Small tables with named rows and columns. After each table, cells are looked up by row and column.

Table sagek
|  | tamopul | delekud | soz |
|---|---|---|---|
| ledidu | 255 | 148 | 166 |
| mokavu | 44 | 58 | 42 |
| deledal | 90 | 78 | 101 |
| mer | 140 | 187 | 153 |
| nuladaf | 86 | 139 | 131 |
| sud | 37 | 110 | 82 |

soz of nuladaf: 131
soz of ledidu: 166
tamopul of deledal: 90
soz of mokavu: 42
tamopul of nuladaf: 86
tamopul of mer: 140
soz of deledal: 101
delekud of nuladaf: 139
tamopul of mokavu: 44
soz of sud: 82
delekud of mokavu: 58
delekud of ledidu: 148
delekud of mer: 187
delekud of sud: 110
tamopul of sud: 37
tamopul of ledidu: 255
delekud of deledal: 78
soz of mer: 153

kozesed
columns: lum, terimuz, mavu, tuk, gazoda, danikov, ziri, pozaka, petikip, sot
rumu: [5.21, 6.85, 2.68, 5.49, 4.50, 5.73, 2.09, 4.71, 4.23, 8.44]
nedefi: [6.01, 7.41, 2.37, 5.83, 4.10, 5.36, 2.92, 5.74, 4.52, 7.64]
pom: [6.41, 7.25, 2.52, 5.92, 3.77, 4.62, 4.85, 6.56, 5.01, 5.77]
bebu: [5.08, 6.61, 2.83, 5.39, 4.58, 5.73, 1.81, 4.51, 4.09, 8.44]
mif: [6.14, 7.41, 2.27, 5.87, 3.86, 5.17, 3.47, 6.15, 4.73, 7.11]
gug: [6.54, 7.41, 2.37, 5.83, 3.77, 4.80, 4.57, 6.56, 4.80, 6.04]
vuk: [5.61, 7.09, 2.37, 5.73, 4.26, 5.54, 2.36, 5.12, 4.37, 8.17]
lasag: [4.95, 6.29, 3.04, 5.29, 4.66, 5.73, 1.54, 4.10, 4.16, 8.71]
pog: [6.54, 7.17, 2.57, 5.83, 3.61, 4.62, 5.12, 6.76, 5.01, 5.24]
paguk: [6.01, 7.41, 2.32, 5.87, 3.94, 5.27, 3.19, 5.94, 4.59, 7.37]
sikib: [5.48, 6.93, 2.52, 5.63, 4.42, 5.54, 2.09, 4.92, 4.30, 8.44]
tafas: [5.75, 7.25, 2.42, 5.83, 4.10, 5.45, 2.64, 5.33, 4.44, 7.91]
bik: [6.28, 7.41, 2.27, 5.87, 3.86, 4.99, 4.02, 6.15, 4.80, 6.84]
tivif: [6.68, 7.41, 2.42, 5.83, 3.86, 4.99, 4.30, 6.35, 4.73, 6.30]

What is the pozaka of sikib in kozesed?
4.92
What is the petikip of bik in kozesed?
4.80
What is the danikov of vuk in kozesed?
5.54
What is the petikip of tivif in kozesed?
4.73
What is the tuk of bebu in kozesed?
5.39
What is the tuk of pog in kozesed?
5.83
What is the pozaka of gug in kozesed?
6.56
What is the mavu of nedefi in kozesed?
2.37
What is the sot of pom in kozesed?
5.77
What is the gazoda of vuk in kozesed?
4.26
What is the sot of tivif in kozesed?
6.30
What is the petikip of lasag in kozesed?
4.16
Row with the largest lum: tivif

giruvoz:
|  | nazufi | fifari | kesiv | rodos | tiba | noduzur | lak | vuk |
|---|---|---|---|---|---|---|---|---|
| fafep | 0.79 | 0.36 | 0.61 | 0.64 | 0.75 | 0.14 | 0.60 | 0.45 |
| dal | 0.97 | 0.16 | 0.18 | 0.79 | 0.64 | 0.10 | 0.79 | 0.42 |
| rolila | 0.70 | 0.49 | 0.62 | 0.42 | 0.76 | 0.45 | 0.76 | 0.73 |
| zuk | 0.85 | 0.31 | 0.23 | 0.70 | 0.65 | 0.34 | 0.70 | 0.56 |
| zokag | 0.78 | 0.54 | 0.62 | 0.50 | 0.74 | 0.30 | 0.55 | 0.45 |

What is the tiba of zokag in giruvoz? 0.74
What is the kesiv of zokag in giruvoz? 0.62
What is the fifari of dal in giruvoz? 0.16
What is the kesiv of fafep in giruvoz? 0.61
What is the lak of fafep in giruvoz? 0.60
What is the noduzur of zuk in giruvoz? 0.34
What is the lak of rolila in giruvoz? 0.76
What is the rodos of zuk in giruvoz? 0.70
What is the rodos of fafep in giruvoz? 0.64
What is the rodos of rolila in giruvoz? 0.42
What is the lak of zuk in giruvoz? 0.70

notu =
|  | res | geg | fipimaf | larizu | vul | zel | mol | ver | regi | til |
|---|---|---|---|---|---|---|---|---|---|---|
| vevuve | 7.02 | 2.79 | 6.95 | 7.38 | 7.72 | 3.04 | 7.76 | 4.86 | 3.03 | 3.95 |
| gilu | 7.04 | 2.77 | 6.89 | 7.40 | 7.70 | 3.08 | 7.78 | 4.84 | 3.06 | 3.92 |
| niz | 1.76 | 6.02 | 1.92 | 1.40 | 1.11 | 5.71 | 1.02 | 3.96 | 5.73 | 4.87 |
| lagub | 6.93 | 2.82 | 6.90 | 7.29 | 7.63 | 3.04 | 7.65 | 4.85 | 3.04 | 3.97 |
| dit | 1.77 | 6.02 | 1.89 | 1.41 | 1.09 | 5.74 | 1.03 | 3.95 | 5.75 | 4.86 |
| mena | 1.86 | 5.98 | 1.91 | 1.50 | 1.16 | 5.75 | 1.14 | 3.95 | 5.75 | 4.83 |

res of dit: 1.77
geg of lagub: 2.82
zel of dit: 5.74
res of mena: 1.86
larizu of niz: 1.40
mol of gilu: 7.78
fipimaf of vevuve: 6.95
mol of mena: 1.14
mol of lagub: 7.65
regi of vevuve: 3.03
ver of lagub: 4.85
larizu of mena: 1.50
zel of mena: 5.75
larizu of gilu: 7.40
ver of niz: 3.96
vul of dit: 1.09
fipimaf of lagub: 6.90
larizu of dit: 1.41
geg of mena: 5.98
geg of dit: 6.02

miru =
         modino  mitogaf  dud  vikaga  sud  geken
merak       160      142  219     233  253    156
sepan       123      140   63      50   29    127
dupireg     123      140   63      50   29    127
lozam       123      140   63      49   29    127
supi        123      140   63      50   29    127
kezoti      122      140   63      50   29    127
todunif     160      142  220     233  253    156
zegamu      123      140   63      50   29    127
kasigem     114      131   56      43   23    118
telunet     122      140   63      49   29    127
reletib     123      140   63      49   29    127

dud of dupireg is 63
modino of sepan is 123
vikaga of reletib is 49
geken of lozam is 127
dud of sepan is 63
sud of kasigem is 23
geken of todunif is 156
modino of kezoti is 122
dud of telunet is 63
modino of supi is 123
geken of dupireg is 127
mitogaf of sepan is 140

zitidi:
          mezu  bupuro    bav
tipebug  77395   74794  77170
gopubi   75826   75656  75800
nus      74691   76612  74922
devapub  79948   67943  78809
runudi   66702   77084  67593
firub    81320   53567  76984
rigil    83426   68605  82069
rufupeb   7781   87965   8409
tes      46503   55116  46072
feved    76366   72687  76208

bupuro of firub = 53567
bupuro of devapub = 67943
mezu of feved = 76366
mezu of tes = 46503
bav of tipebug = 77170
bupuro of gopubi = 75656
Which row has the largest bav? rigil

Table kap
|  | zuz | tamotuf | fesu |
|---|---|---|---|
| sapib | 0.48 | 0.39 | 0.44 |
| valak | 0.64 | 0.01 | 0.71 |
| sig | 0.75 | 0.35 | 0.78 |
| vos | 0.45 | 0.49 | 0.51 |
| lak | 0.44 | 0.43 | 0.42 |

lak, fesu => 0.42
sig, fesu => 0.78
vos, fesu => 0.51
vos, zuz => 0.45
vos, tamotuf => 0.49
sapib, tamotuf => 0.39
valak, zuz => 0.64
sapib, zuz => 0.48
sig, zuz => 0.75
valak, tamotuf => 0.01
lak, tamotuf => 0.43
sig, tamotuf => 0.35
lak, zuz => 0.44
sapib, fesu => 0.44
Which row has the largest zuz? sig

Table dup
|  | mul | zipenon | fiti | dak | pagizaz | dav | gimo |
|---|---|---|---|---|---|---|---|
| refu | 990 | 127 | 154 | 429 | 790 | 172 | 390 |
| bok | 168 | 443 | 342 | 446 | 451 | 79 | 462 |
| dufo | 606 | 122 | 200 | 347 | 535 | 140 | 251 |
| dadu | 364 | 312 | 231 | 340 | 366 | 315 | 311 |
| gufefu | 124 | 256 | 259 | 362 | 416 | 470 | 504 |
| ragofa | 355 | 391 | 294 | 392 | 312 | 148 | 273 |
| ger | 730 | 166 | 222 | 331 | 546 | 331 | 312 |

gimo of dufo: 251
fiti of gufefu: 259
gimo of gufefu: 504
zipenon of ragofa: 391
dak of ragofa: 392
zipenon of refu: 127
pagizaz of dufo: 535
fiti of ger: 222
gimo of dadu: 311
fiti of dadu: 231
mul of dadu: 364

gazanuv:
,gitim,davupe
koz,246,216
semato,146,152
zepu,173,172
por,221,191
daz,152,152
voz,149,151
kod,158,159
rad,154,161
nen,162,63

What is the davupe of nen in gazanuv?
63
What is the gitim of por in gazanuv?
221
What is the davupe of kod in gazanuv?
159
What is the gitim of voz in gazanuv?
149
What is the gitim of koz in gazanuv?
246
What is the davupe of por in gazanuv?
191
What is the davupe of semato in gazanuv?
152
What is the davupe of daz in gazanuv?
152
What is the gitim of kod in gazanuv?
158
What is the gitim of rad in gazanuv?
154
What is the gitim of semato in gazanuv?
146
What is the gitim of zepu in gazanuv?
173
What is the davupe of rad in gazanuv?
161
What is the gitim of nen in gazanuv?
162
What is the davupe of zepu in gazanuv?
172
What is the gitim of daz in gazanuv?
152

fafez
           sep   viga  bozila    vaf   roga    dap
bik      0.104  0.503   0.548  0.485  0.104  0.507
manum    0.104  0.585   0.610  0.582  0.045  0.367
kuf      0.099  0.364   0.570  0.157  0.421  0.883
tuvuba   0.120  0.496   0.740  0.170  0.227  0.973
taribam  0.174  0.360   0.595  0.203  0.399  0.917
nudo     0.009  0.792   0.622  0.333  0.089  0.400
zunise   0.069  0.567   0.561  0.619  0.062  0.386
kadum    0.112  0.518   0.755  0.134  0.221  0.895
timoga   0.117  0.391   0.660  0.167  0.375  0.933
nobofe   0.115  0.370   0.664  0.158  0.383  0.883
vut      0.072  0.604   0.622  0.603  0.053  0.416
dubifuz  0.122  0.366   0.627  0.175  0.392  0.953
bovu     0.089  0.547   0.612  0.661  0.029  0.460
nam      0.113  0.595   0.553  0.606  0.067  0.425

viga of taribam is 0.360
dap of zunise is 0.386
sep of nam is 0.113
bozila of timoga is 0.660
viga of kadum is 0.518
sep of kuf is 0.099
viga of nudo is 0.792
bozila of zunise is 0.561
vaf of vut is 0.603
bozila of kadum is 0.755

